One vector is turned by the same rotation once a step. Each row is the vector after some number of steps, and that number follows the row.
The counts run from 0 to 168.
[171 114 130 129 138 125 104 177 127 131 141  99 123 181 128 125  95  81
 158 153 142  97  92 107 102 146 133 184 103 113 157 128 167  89 148 147
 114]  141
[170 160 128 100 150 162 107 205 179 140 151 132  95 165 159 137 137 127
 126 134 137 168  92 118  96 132 161 144 140 110 132 146 115  92 104 153
 102]  25
[124 149 144 167 113 103  47 170 119 140 132 145 114 104 130 109 127 103
 114 152 141 117 115  77 163  88 163 127  91 133  95 116 155  92 107 112
 126]  47
[130 153 111 134  88  88  99 155 168 134 116 154 129 100  99 149 152  66
 137 163 136 150 115 132 182 110 168 132 123 104 106 143 124  92  74 138
 124]  82
[116 155 141 125  71  85 150 178 144 146 159 130 156 123 126 135 119 128
  95 141 147 161  93 161 161 110 131 169 126 108 114 113 116  83  78 145
 128]  120
[174 170 138 120 128 150 124 178 140 173 168 115 117 179 157 103 133 153
 103 125 165 116  72 102 106 142 150 172 139 124 121 111 111  98 135 171
 114]  152
[165 135 129 125 127 116  87 123 121 144 116 149 122 158 134  90  81  96
 152 149 150 107 119  83 110 197 116 161 113 144  95 141 140  99 102 154
 106]  99
[107 158 107 122  83 161 116 172 167 145 154  90  93 145 131 150 161 104
 123 124 164 168  62 135 127 148 162 148 133 109 133 154 150 100 109 141
 122]  33
[154 124 107 149 140 117  64 155 146 180 127 111  90 123 111 118 119 101
 155 169 145 123 132  55 129 124 184 126 111 134 126 137 144 114 127 147
 101]  52
[109 156 140 148 118 129 121 173 142 103 139 105 105 139 137 158 143 115
 101 108 146 170  55 140  97  95 127 152 142  78 137 148 136  79  83 163
 140]  31
[142 120 120 154 115  93 101 153 137 145 155  76 115 153 108 133 109  80
 141 159 132 103  74 115 158 132 131 150  83 114 145 127 166  74 152 154
 140]  3
[116 173 136 116  71  93 138 150 171 126 121 124 132 161 108 111 121 134
  98 170 150 116  86 136 166 125 159 154 114 134 114 125 145 100  76 128
 130]  124
[143 105 122 124 138 155  67 179 126 188 102 115  93 136 145 121 101 120
 130 144 160 156 116  92  93 127 121 171 150 134 125 124 123 107 115 173
  89]  60
[134 151 151 143 124 118  97 164 168 102 100 125 142 170 101 108  99 101
 135 141 107 107 116  90 145 122 136 177  95 140 112 140 176  90  96 120
 148]  135
[134  86 135 133 144 103  73 137 110 144 118 123 109 114 135 120 104  75
 136 128 159 158 113  65 109 143 115 155 131 104 141 148 158  89 117 154
 119]  57
[159 157 109 103  92  91 164 171 177 152 152 121 149 161 111 149 141 115
 126 146 157 153  88 148 143 141 157 184 144 111 128 137  93  99  96 163
 118]  117
[121 118 140 139  91  83  69 166 161 114  87 146 110 121 116 134 120  93
 121 163 138 130 110 147 157  78 115 144 109 114 105 113 132  79  86 159
 138]  85
[127 121 115 115  78 107  82 162 162 159 127 134 120  87 125 147 125  74
 139 161 141 151 112 146 180 134 144 118 110 112 111 127 122  74  96 155
 120]  83
[128 169 132 107  67 107 129 155 178 145 140 108 129 153 115  99 110 129
 105 176 148 120  89 143 172 149 172 140  90 152 110 125 129  94  94 123
 112]  125
[137 162 170 115 157 120 101 188 136 119 154 149 134 145 155  97 119 118
  89 115 159 160 112  67 104 124 156 166 134  94 145 144 155  94 102 127
 128]  20
[130 171 114 125  80 137  86 195 130 133 155 120  97 128 143 153 161 125
 118 139 152 136  76 159 137  83 168 146 122 138  83 129 121  86 102 123
 147]  36
[127 154 137 110  63 101 132 189 163 164 146 134 155 124 127 113 130 118
  96 140 155 139  82 186 161 133 138 159 112 103 124 108 116  98  87 156
 125]  121
[139 107 140 147 112 114  63 155 135 164 151  86 126 164 115 101 113 108
 134 113 123 110  81  99 150 142 116 187 107 144 114 147 158  87 135 158
 169]  7
[128 164 147 148 112 113 111 189 157 141 119 119 153 123 106 108  90  96
 106 160 113  97 124 126 164 107 165 146  77 117 142 130 174  96  84 121
 102]  132
[145 171 151 125 158 155 110 201 158 118 139 133  98 167 157 132 126 149
 109 128 140 164 111  89 105  94 152 153 132 118 130 135 124  99  94 143
 107]  24
[156 126 146  91 127 109 133 152 153 120 142 160 129 166 154 152 104  96
 122 129 159 172  98 110 140 170  88 148 133 102 123 123 113  70 111 182
 115]  111
[175 166 129 124 152 131 139 146 157 167 125 138 143 155 136 127 104  88
 129 151 162 138 127  84 133 180 129 152 144  97 135 141 140 110 111 187
  77]  106
[172 176 134 137 160 104 126 153 129 139 113 164 154 165 127 120 106  97
 119 161 162 128 139  83 113 140 140 178 141  80 140 135 137 109 106 173
  75]  105
[131 134 112 154  98  79  97 143 136 145 100 116 120 129  87 137  99 107
 154 196 135 125 112 111 156  94 132 161 107 153  87 128 126  90  88 137
 115]  89
[177 138 147 136 165 104 110 150 115 155 133 154 131 157 157 108  73  97
 130 155 143 107 122 110 100 163  97 150 114 102 138 117 112  92 108 182
  91]  103
[127 112 114 118  79  95  75 160 167 129  77 151 104 127 107 125 137  87
 123 178 153 114 105 143 152  91 148 165 110 119 106 118 135  99  99 147
 127]  86
[166 137 155 124 138 108  93 181 125 158 148 123 113 166 140  73 117 143
 109 145 160 103 102  88  97 112 171 194 111 135 131 116 141 121 137 127
 130]  13
[125 113 119 145  90  78  96 112 155 136 102 108  95 143  96 133  94  98
 157 182 132 122  99 109 150 129 129 147 100 159 102 122 130  84  94 157
 129]  88
[181 123 128 121 140 134 100 219 121 138 125 124 137 176 132 123 108  86
 143 165 138  96 114 119 118 104 150 194  98 116 133 122 159 102 136 139
 117]  140
[116 166 129 152  83  81 102 138 123 100 149 108  87 126 121 145 145 108
 117 164 168 121  64 122 125  88 169 134 110 107 117 132 136  90 112 123
 146]  39
[135 164 146 129 151 115 143 172 142  94 167 115 100 139 141 168 126 118
 141 133 147 186  87  83 106 131 141 131 135 109 134 162 125  65  99 136
 122]  27
[144 156 123 127 124 127 105 142 133 162 132 131 113 118 155 115 129 114
 118 127 193 151  85 122  74 173 129 146 156  82 130 143 106 113  91 194
 103]  68
[117 132 144 106  67  97 116 160 174 135 139 114 124 147 138 101 113 115
 106 131 148 127  60 180 143 164 121 153 106 115 131 124 122  86  91 170
 145]  122
